In the rows, zero is written as 128.
The rows of M fall into a few groups, which share some directions, and each row is roughly a mix of its group's hidden directions.
M (139 x 10):
[[124 109 126 100 154 132 107 105 115 200]
 [161  88 117 134  87  77 144 155 115 130]
 [156 126 121 153  91 134 180 155 122  84]
 [ 82 147  98  81 137 141  97  97 136 148]
 [126 102 149  63 126 100 128 140 106 166]
 [157  88 158 150 107  98 134 172 152 153]
 [ 74 169 131 109 156 145  85 123 111 124]
 [143 118 126  96  76 134 166 110  91  97]
 [141 159 108 155 108 123 101 140 128 196]
 [179 128 117 168  92 108 161 142 155 139]
 [131  85 145 100 163  86 101 144 159 112]
 [108 108 150 118 141 141 118 121  54  98]
 [115 152  97 148 107 187 139  88 149 120]
 [141 141 110 169 133 122 106 153 188  95]
 [124 160 143 183 145 132 133 146 185 138]
 [175 106 128 113 126 166 189 120 123 137]
 [146 138 113 178 106  95 128 149 183 123]
 [ 94 149 127 148 176 154 174  98 145 132]
 [ 64 151 124 115 155 139  83 117 137 108]
 [141 153 130 129  99 169 176 101  98  98]
 [171 140 145 182 106 150 159 156 118 116]
 [151  92 111  73 115  81 124 106 134 140]
 [ 91 135 130 106 127  77  73 137 104 118]
 [137  90 126  75 125  96  97 114  96 155]
 [ 74 177 120 141 144 148  91 132 112 108]
 [167 110 155 169 106  95 148 172 120 131]
 [164 141 120 150 129 125  96 127 172 185]
 [ 64 162 106 116 162 132 110 135 153 119]
 [158  97 148 133 153  76 127 158 135 169]
 [ 68 142 134 116 108 138 129 146 102  75]
 [123  90 159 120 179  93  88 126 114 121]
 [170 101 132 161 110 131 183 145 159 121]
 [140 127 169 181 129 127 136 187 120 128]
 [122  95 130 109 104  57 107 142 112 140]
 [114 116 138  96 148 117  89  82  95 166]
 [ 76 157 136 125 153 142  80  96 123 149]
 [150  83 135 112  89  97 136 150  87 102]
 [178 152 144 156 147 174 148 119 161 122]
 [166 109 144 119 128 171 185 118 107 148]
 [146  87 129  85 126  99 109 114  98 174]
 [145 129 101 148 101 160 161 121 100  72]
 [145 168 134 143 148 153 169 122 176 161]
 [121  91 119  79 122  99 104 113  86 156]
 [145  92 162 158 138 108 121 186 104 118]
 [113 128 114  92 117 133 121 119  65  80]
 [ 77 143 110  86 117 125 108 118  76 131]
 [160 105 134 132 162 103  88 137 177 156]
 [153 133 108 108 116 111  77 103 124 184]
 [105 171  96 162 140 151 109 111 176 128]
 [157  87 150 110 143  74 106 161 136 135]
 [125 159 165 158 139 154 152 170  86 122]
 [161  96 124 106 104  79 108 150 102 162]
 [173 128 127 133  73  78 140 142 116 144]
 [135 110 142 110 119 126 182 125  75  89]
 [174 142 158 179 111 125 149 165 142 134]
 [135 138 178 159 171 135 103 153 158 150]
 [158  94 112  99 107  82 123 129  97 167]
 [153 128 109 169 103 158 151 109 142 182]
 [148 152 127 181 135 155 134 125 161 178]
 [102 131 127 102 122 150 132 118  89  59]
 [148 143 169 178 122 150 146 174 114 144]
 [130 106 140 111 141  78  86 133 147 177]
 [ 59 142 136 108 147 126 102 101 102 148]
 [151 137 113 157 103 161 169 130 115  74]
 [ 80 154 141 177 135 155 113 167 129 115]
 [158  96 121 128 160  84 112 140 110 178]
 [ 96 169 111 124 163 178 122  99 152 135]
 [ 92 127 138  84 142 141 115  89  80 151]
 [156  96 138 114  84  83 145 132  85 133]
 [152 132 120 153 139 162 133  82 149 184]
 [112 114 167 109 108 130 132 143  57 111]
 [104 133 175 156 117 116 169 172 153 116]
 [186  87 136 120 108  90 134 129 114 159]
 [ 96 178 101 107  99 150 133 111 104  91]
 [ 88 137 121 127 159 150  99  82 106 168]
 [105 182 113 113 102 149 120 110  93  88]
 [111 162 100 158 162 182 126 135 146 104]
 [ 89 131 113 104 174 106  78 110 126 109]
 [142 156 126 164 156 157 119 111 183 158]
 [185  87 125 126 105  81 125 141 128 147]
 [154 149 131 168 123 150 165 163 172 105]
 [158 146 122 186  94 115 147 169 121 114]
 [ 86 184 132 150  92 156 118 148 129 113]
 [110 123 116 135 178 119 162  97 159 172]
 [166 110 117  91 118 118 176  80 123 140]
 [115 169 138 129 149 194  98 105 127 123]
 [ 79 166 101  91 117 162 121 102 118 117]
 [117  92 109  95 118  75  96 135 140 164]
 [ 97 155  99 129 128 106  92 144  85 170]
 [ 77 156 132 101 162 162  98  99 123 123]
 [114 139 130 137 164 157 124  94 187 161]
 [120 180 109 191 122 137 104 125 141 145]
 [165 116 135 149 145 118 126 141 168 192]
 [109  98 102 113 150 123  93 127 101 187]
 [102 145 160  96 167 121  80 101 139 149]
 [ 76 161  77  99 128 147 113 109 123 122]
 [115 120  87 109 105 151 170  99 125  80]
 [155 141 117 162 135 154 154 127 193 106]
 [145 112  83  99 101  79 107 101 105 132]
 [108 184 155 126 122 163 101 126  85 117]
 [155 130 108 129 142 175 170 100 170 146]
 [146 160 155 161 112 159 181 155 111 130]
 [154 146 143 168 117 122 156 167 175 101]
 [148 140 139 156 146 132 113 130 199 162]
 [ 70 138 126 107 152 126  74 124 111 106]
 [163  84 123 102 108  72 104 133 115 135]
 [ 85 141 107 103 142 182 142  99 151 106]
 [151 171 121 166 156 131 116 130 135 186]
 [ 73 176 107 110 120 141 100 112 116 102]
 [160  80 105 137 100 110 161 130  84 114]
 [111 174  71 127  92 135 138 122 111  98]
 [157 112 106 119 109  94 111 123 138 196]
 [111 177 121 147 119 166 114 100  82 150]
 [ 90 138 131  92 104 130 137 116  70  94]
 [165 117 125 125 132 172 154  88  87 157]
 [171  88 150 152 139  91 132 149 157 158]
 [111 127 162 126 138 151 151 134 143  55]
 [ 90 139  85 119 157 147 144  78 107 147]
 [175 148 134 168 100  97 117 153  91 123]
 [148 149 142 147 157 181 118 103 172 105]
 [104 125 144 158 127  60  96 133 144 153]
 [164  89 152  95 114  95 143 115 103 167]
 [109 101 184  82 148 133 153 145 106 118]
 [188 123 123 139  83 148 154 103 114 105]
 [101 151 157  93 107 116 120 117  77  88]
 [169 124 124 151 139 150 168 116 179 159]
 [174  79 111 114  98  97 139 136 100 147]
 [122 186  84 145 130 161 132 106 160 129]
 [124 117 141 138 113  61 117 172 160 136]
 [134 137 139 126  83  96  91 180 102 138]
 [176  83 141 122 110 103 161 121 158 154]
 [150  82 127  99 121  79 118 147  85 136]
 [ 98 111 138  71 142 126 122  82 148  98]
 [ 90 174  98 126 153 173 107 104 130 120]
 [161 151 143 147 136 188 169 106 122 119]
 [136  99 118 120  93  61 109 130 161 121]
 [111 168 112 151 116 154 150 164 134  73]
 [139 142  89 142 122 151 147 103 196 127]
 [104 139 156 158 138 156 165 160 109  82]]

Which four rows in each list fit none of the groups? Every other row fits one group, some only roughly. Give them in the order they come.
  * k164: [175  90 127 159 115  91 159 157 144 134]
  * k461: [121 188 143 161 148 169 107 139 139 107]
  * k59: [113 131 107 126 147 139  77  67 103 121]
  * k17: [182 116 131 152  97 108 158 162 145  99]
  * k378: [136 145 162 156 151 171 161 165 130  95]
  * k703: [ 77 151 101 117 153 162 117  89 145 105]
  * k318: [189 139 130 179 101 140 150 146 134 124]
  * k82: [ 59 171 132 121 134 151 102 130 107 129]
  * k402: [133 117 154 149 177 142 113 142 178 166]
  * k167: [136 145 116 189 106 143 169 150 139  96]
  * k944: [ 85 168  83 150 136 133  87 115 144 140]
  * k296: [103 148 127  87 133 179 134 106  99  89]
  * k697: [162 151 107 131 111 180 180 110 120 129]
  * k24: [168  89 134  97 123  75 105 138 132 153]
  * k653: [178  76 117 115 136 108 128 135 157 165]
 | k378; k82; k944; k653
  * k72: [123 100 163 150 145  68 121 137 152 161]
  * k346: [144 169 117 175 100 172 150 112 115 110]
  * k584: [158  92 134 117 131  80  88 158 137 159]
  * k162: [169 133 127 163  90 117 142 162 162  94]
  * k104: [151 144 127 166 101 177 177 147 131 118]
  * k95: [ 98 104  92  91 127  89 116 113  84 110]
  * k892: [126 161 100 142  88 144 180 135 146  93]
  * k280: [160  90 104 108 102  69 112 139 125 144]
  * k953: [ 92 131 111  89 154 123  78 106 135 165]
  * k503: [125 123  96  89 132 140 114  66 149 160]
  * k794: [155 138 130 186 152 124 127 160 176 137]
 | k72; k346; k162; k280
  * k837: [184 122 142 138 121 141 164 137 172 164]
  * k202: [101 156 100  98 134 157 125  78 127 167]
  * k32: [112 150 103  78 147 176 139  89 117 127]
  * k222: [ 96 146 155 109 152 178 104 136  90 103]
  * k92: [159  86 146  76 130 116 149 109 102 157]
  * k331: [122 157 161 144 152 179 161  95 114 150]
  * k208: [ 72 143 126 125 131 167 163 101 134  91]
  * k928: [168 139 125 163  78 128 145 168 142 102]
  * k499: [185 118 113 133 114 129 178 125 169 143]
  * k869: [ 94 129 134 113 122 162 189 119 151  92]
 | k837; k202; k222; k928
  * k419: [125 104 109  70 132  97 107 104 123 171]
  * k468: [166  69 120 108 125 107 145 103 152 158]
  * k279: [132  82 133  91 150 107 121 131 109 185]
  * k9: [136 106 150 105 119  59 100 139 124 157]
  * k295: [108 127 143  91 112 100 110 146  64 107]
  * k777: [113 102 126 112 139  95 102 123 121 199]
  * k374: [164 113  91 101 113 111 136  96  95 172]
  * k805: [124  96 102  78 156  86 121  99 138 150]
  * k972: [ 99 100 123  84 165 140  92  93 108 144]
  * k11: [ 87 156 136  93 124 113  68 135 105 131]
  * k218: [149 173 110 169 118 162 120 117 149 172]
  * k55: [ 79 162 120 158 151 178 136 106 126 137]
  * k434: [119 117 117  74 108 115  98 116  76 154]
  * k182: [149  88 151 101 133 104 138 147  81  88]
  * k313: [ 71 155  98  89 137 135 113 101 118 104]
 | k419; k279; k11; k434
  * k302: [113 139  79  89 133 168 127  80 128 124]
  * k833: [117 150 100 161 132 178 162 111 142  88]
  * k711: [131 111 127  95  93 102 155 135  68 105]
  * k64: [104 141 158 142 108 149 143 160 103  67]
  * k684: [139 116 124 103 145 106 104 113 116 202]
  * k151: [148  84 157 118 106  72 108 157 122 129]
  * k377: [153 125 103 154 105  93 167 146 168  96]
  * k257: [176 101 146 135 121 137 189 156 145 124]
  * k250: [115 128 105  78 110 129 123  95  71 147]
  * k670: [102 116 120  73 115 136 129 111  71 107]
 | k833; k684; k151; k250
  * k929: [149  80 111 105 118  87 103 119 105 168]
  * k671: [ 95 176 128 142 153 184 122 129 156 124]
  * k241: [105 132 136  64 115 109 116 119  77 118]
  * k896: [129  88 138 107 136  60 111 138 130 159]
  * k803: [ 83 135 105 106 129 170 131  80 113 156]
  * k477: [127 163 150 187 129 147 123 166 160 140]
  * k349: [ 91 130 134  92 128 140 108 136  65  96]
  * k720: [155  94 172 131 146 100 138 170 121  91]
  * k891: [112 134 152 110 155 102  91 158 183 147]
  * k330: [156 134 116 116 137 143 113 101 112 203]
  * k994: [118 129 114 113 142 128 100  97 117 203]
  * k514: [ 89 120 138 132 122  78 105 177 116  98]
  * k3: [146  91 124 135 138  90 143 137 118 195]
  * k820: [125 131 113 121 135  81  87 139 159 182]
 | k803; k330; k994; k514
  * k590: [125 100 134  69 128  90  89 113 102 132]
  * k381: [ 76 116 113  84 146 117 123 112 103  85]
  * k795: [173 106 165 161 123  91 134 166 134 147]
  * k555: [138  90 103  85 121 106 125 102 103 178]
  * k724: [125  90 121  94 108  66  94 129 123 114]
  * k462: [ 81 148 140  89 161 155 109  96 112 147]
  * k93: [133 133 113 134 171 147 152 102 195 135]
  * k50: [120 147 145 163 163 183 170 137 128 114]
  * k30: [100 172 126 146 142 177  93  94 124 140]
  * k588: [131 100 124 117 142  96  99 131 141 199]
 | k555; k93; k50; k30
